In the data rows, the value 128 means zero.
Some points, one per row:
[108 123 139 121 139 140 143 120 153  95 114 171 111 101 111  46 159 109
 125 131 153 127 142 128]
[113 122 187 122 115 139 113 155 152 125 118 127  89  95 156 131 145 141
 174 152 163 126 104  94]
[115 224 200 123 148 129 142 125 172 118 150 123 143  86 154 103 159 142
 132 129 185 132 106  98]
[133 120  99 129 159 128 162 109 152 118 119 117  93 141  86 129 146 108
 173 144 146 132 129  98]
[113 114 122 139 122 128  90 159 140  87 141 144 135  83 153 104 150 210
 132 136 163 143 143 120]
[255 223  56   0  92 155 255  99  20 177  83   0 182 255 162   6  74 202
  44 205 135 131 173   0]
[125 128 158 131 163 139 134 158 161 121 158 121 136  94 141  93 139 143
 124 142 153 133 112 170]
[128 117  96 140 119 168  94 179 132  99 137  61 129  60 173 124 145 135
 192 183 160  92 145 131]
[133 131 130 182 167 120  90 174 134 100 122 103 132 105 139 133 149 157
 146 117 201 137 121 136]
[184  82 174 136  25 110 121  96  97  97  82 100 150 192 135 151  79  82
 174  10   7 183 131 135]
[156 132 163 143   0 155 101 128   9 216  55  28 215 249 151 179  28  71
  31   0   0 104  96 139]
[108 144 128 149 133 164  59 143 134  90 173 121 126 100 132 154 145 113
 115 157 174 130 128 171]
[142 117 123 146 135 171 137 112 133 127 127 186 113 133 119 129 147 128
 135 143 159 168 144 129]
[129 125 117 204 137 129 154 133 187 144 155 163 106  82 137 231 133 100
 115 143 158 139 149 148]
[182 255  98 177  90 194  25 172   0 255  45   0 255 255 152 207   0 143
   0   0   0   9 147 206]
[150  85 142 114  39 109 135  98  97 155  72 177 157 187 110 169  83   2
 125  57  59  87 165 148]
[122 127  96 128 134 150 140 129 137 134 142 141  91 153   4 190  95 182
 138 143 134 144 145  97]
[105 152 140 130  43 136  71 153 141 142 153 115 122  63 124 151 133 168
 169 149 153  14 175 134]
[248 235  49   0  84  88 255 114  99 209  92  48 184 255 147  23  62 255
  65 199 117 118 156   0]
[119 133 143 126 107 141 140  78 157 111 129 173 116 104 120 105 143 112
 144 159 159 133 100 135]
[120  94 112 127 116 110 171 114 127 143 160 137  96 138 119 141 134 109
 171 128 171 153 160 146]
[122 130 102 140 154 182 133 162 130 134 144 156 108 111 146 133 118 130
  81 155 122 129 167 170]
[114 115 214 146 158 145 137 186 198 155 142 110 130 108 134 173 143 117
 145 147 132  62 108 133]
[139 124 144  99 135 125 153 113 131  96 149 189 147 145 147 142 145 109
 119 131 165  61 132  85]
[129 131 103 130 158 135 163 165 158 110 110 147 171 101 133 169 138 145
 155 179 152 155  50 112]
[ 98 121 104 139 134 176  92 137 106 117 128 121 120 123 142 159 132 143
  98 123 169 137 156 117]
[105  95  80 132 118  96 136 118  42 140 134 142 126  88 127 135 156 144
 125 141 125 146  77 121]
[152 132 129 120 101 122  92 150 117 108 171 160 117 106 121 115 163  95
 178 163 147 252 142 202]
[137 171 120 122 155 162 144 154 109 115 120 151 117 161 144 135  92 137
 151 108 157 124 145 183]
[126 119 134 119 125 110 101 131 141 114 155 134 168  87  97 122 147 111
 130 165 156 160  94 109]
16 more points follow, each with its number after it:
[116 132 132 126 129  97 122 143  62 114 128 140 116  97 141 135 184 133
 144 165 144 158 134 132] 0
[109 118 138 131 135 141 129 140 133  83 125 149 134 119 144 197 149 127
 130 192 188 146 164 121] 1
[111  89 135 161 136 138 149 129 183 115 134 175 124 136 134 141 100 132
 173 125 182 115 167 113] 2
[150  93 134 142 123 122 132 141 125  92 119 152 122 105 114  91 135 138
  83 160 150 141 123 182] 3
[145  77 152 134 145 157 141 150 139 108 163 138 104 114 121 120 143 134
 107  54 149 129 122 190] 4
[175  50 148 137 149 121 164 151 136 108 110 134 113  85 121 127 161 147
 131 142 157 167 125 153] 5
[ 97  82 144 143 148 141  98 123 150   0 114 123  96  81 171 133   5 119
 151 157 195 132  82  93] 6
[104 163 117 124 161 102 161  75 134 169 158 115  76 134 136  12 113 168
  96 145 172 185  98 102] 7
[114 167 123 131 131 129 145 149 191 145  84 126 127 158 133 131 163 145
  94 206 146 130 136 146] 8
[107 126 128 110 167 127 120 159 168 136 163 125 120  94 146 137 136 198
 167 183 133 131  89  98] 9
[132 109 102 144 123 117 157  79 154  91  69  95  56 171 101 121 143 105
 167 127 123 165 144 130] 10
[133 187 135 131 156 213 101 171 117  98 126 140 102 101 115 135 137 154
  35 123 194 151  15 124] 11
[121 147 104 123 144  92  62 164 157 103 122 187 121 100 131 143 138 135
 161 157 167 166 187 186] 12
[ 73 144 148 155 131 153  82 141 141 114 146 122 140  57  76 129 200 149
 170 203 147 114 132  99] 13
[105 111  97 135  82 103 136 136 140 171 149 125  95 159 106 176 116 105
 148 121 112 139 135 117] 14
[116  95 117 177 130 105 102 153 168 110 160  48 218  99 216 115 128 132
 137 167 111 122 146 145] 15
Which of these numbered points is nearest to each point below, looking only along the 7 directions in which the first points spread most? Its number follows each.
[126 130 114 118 142 147 114 141 148  95 143 128 149  99 111  61 103 173
 150 154 149 152 106 137] > 0
[138 139  82 142 199 161 146 127 128 120 104 107 117 131 133 139 134 119
 114 121 168 117 118  88] > 8
[251 193  23   0 135 192 255 127  42 162  59   0 190 255 160   4 123 177
 121 254 105 134 168   0] > 7
[119 126  49 167 132 132 123  58 181 175  66 135 119 164 129 186 103  97
 255  92 143 131 143  71] > 14
[135 136 113 109 137 136  48 137 140 102 134 140  95 130 155  84 118 156
 142 161 169 132 145 131] > 0
[106 129 114 127 145 155 107 145 160 154 140 145 120 104 138 131 135 126
 169 172 168 144 114 126] > 1
[ 96 118 170 130 163 132 101 139 153  99 177 134 114  94 142 124 144 130
 189 150 140 148 104 155] > 6
[148 157 148 130 124 126 134  58 133 106 166 148 110 125 135  66 179 131
 128 114 237 198 128 161] > 3
[104 170 152 130 146 122 141 175 173 106 147 141 132  96 107 141 131 158
  75 159 136 125 125 117] > 8
[103 102 186 146 139 139 115 171 128 101 122 125 151 101 145 131 154 130
  84 134 125 122 117 143] > 4
Here are 16 other points, each followed by its number:
[143 110 110 120 156 120  99 180 172 158 126 113 126 120 150 131 121 136
 134 164 173 136 121 129] 0
[148  96 175 131  10 137  98  47  62 216  45  42 164 204 117 202  63  54
 119   0   0 129 122 143] 1
[138 100 115 110 136  93  73 114 126 134 124 141  79 140 173 118 101 113
 117 164 132 167  87 136] 2
[ 54 150 138 136 154 118 120 145 144 126 141 171 123  94 141 119 158 133
 121 202 150 182  94 104] 3
[101 186 176 135 183 135 101 124  67 146 140 123 134  91 147 126 150 116
 160 151 165  89 116 104] 4
[135  39 110 154 136 135 125 149 147 125 137 141 136 100 129 105 149 180
  58  99 127 151 103 151] 5
[  0 117 148 144  96 102 177  97  59 147  85 162 119 197 107 177 146  86
 179  98  73 109 100  80] 6
[162 198 162 153  36 162  68  92   0 210  23  14 231 255 135 182   0 156
  18   0   0 113 151 188] 7
[ 96 154 149 107 146 120  86 155 151  88 161 113 159  63 146 103 122 135
 156 147 156 132  59 159] 8
[126 180 146 127 155 167 112 231 182 102 148 163 119 105 132  99 175 122
 160 150 168 114 152 144] 9
[156  84 196 121  78 104 131  79 142 166  67  98 116 187 110 174 113  67
 130  61  80 128 137 144] 10
[136 142 121 140 181  78  97 133 134 186 154 204 240  83 132 103 141 153
 215 206 107 149 105  97] 11
[133 207 115 162  64 142 128 143 136 119 137 160 188 151 129 127 136 130
 108 146 182 133  92 121] 12
[119 103 132 156 126 214 160  91 143 160 152 102  92 122 195 213 133 157
 128 149 145 122 131  95] 13
[161 200 109 178  27 136  59 155   0 255  41   0 255 255 137 195   0 124
   0   0   0   5 100 201] 14
[112 134 148 175  88 137 174 156 129  94 139 154 131  88 130 128 126 172
 151 121 157 141 131 143] 15
Which of these numbered points is nearest to each point below, looking only along the 7 directions in which the first points spread most? Its number follows each.
[161 130 135 111 142 168 107 146 126 108 150 177 163 139 131 134 148 124
 142 164 151  86 149 133] > 4
[147  74 169 109  22 102 101  52 122 203  92 112 190 151 125 237 100  74
  81  23   6  80 127 150] > 1
[227 255 136   0 192 110 244  84  95 208 113  58 162 207 176  79 108 230
  55 170 119 132 157   0] > 12
[145  93  77 123 133  98 139   9 121  81 145 135  84 123 133 150  99  94
 140 118 130 123  50 141] > 2
[149  76 145 128  69 101 140 151 125 177  97 125  60 120 106 160 224  23
 166  82  81 130 180 129] > 6
[121 103 105 140 133 197 110 145 133 164 135 145 133 106 106  90 179 147
 125 213 145 142 107 122] > 0
[154  22 113 156 138  92 151  74 124 130 109 213  79 144  28 144 126  98
 171 144 145 122  82 133] > 6
[136 121 140 164 154 186 159 130 109 108 141 173 188 106 119 166 151 147
 138 193 148 115  98  76] > 0
[142 132 153 171 183   0 102 141  97 126 237  94 106  75 135 106 141 158
 168 147 189 140 116 153] > 8
[127  85 145 149  74 110 128  58  90 130  79  97 106 171 115 144 142  31
 139  28  16 122 126 137] > 10
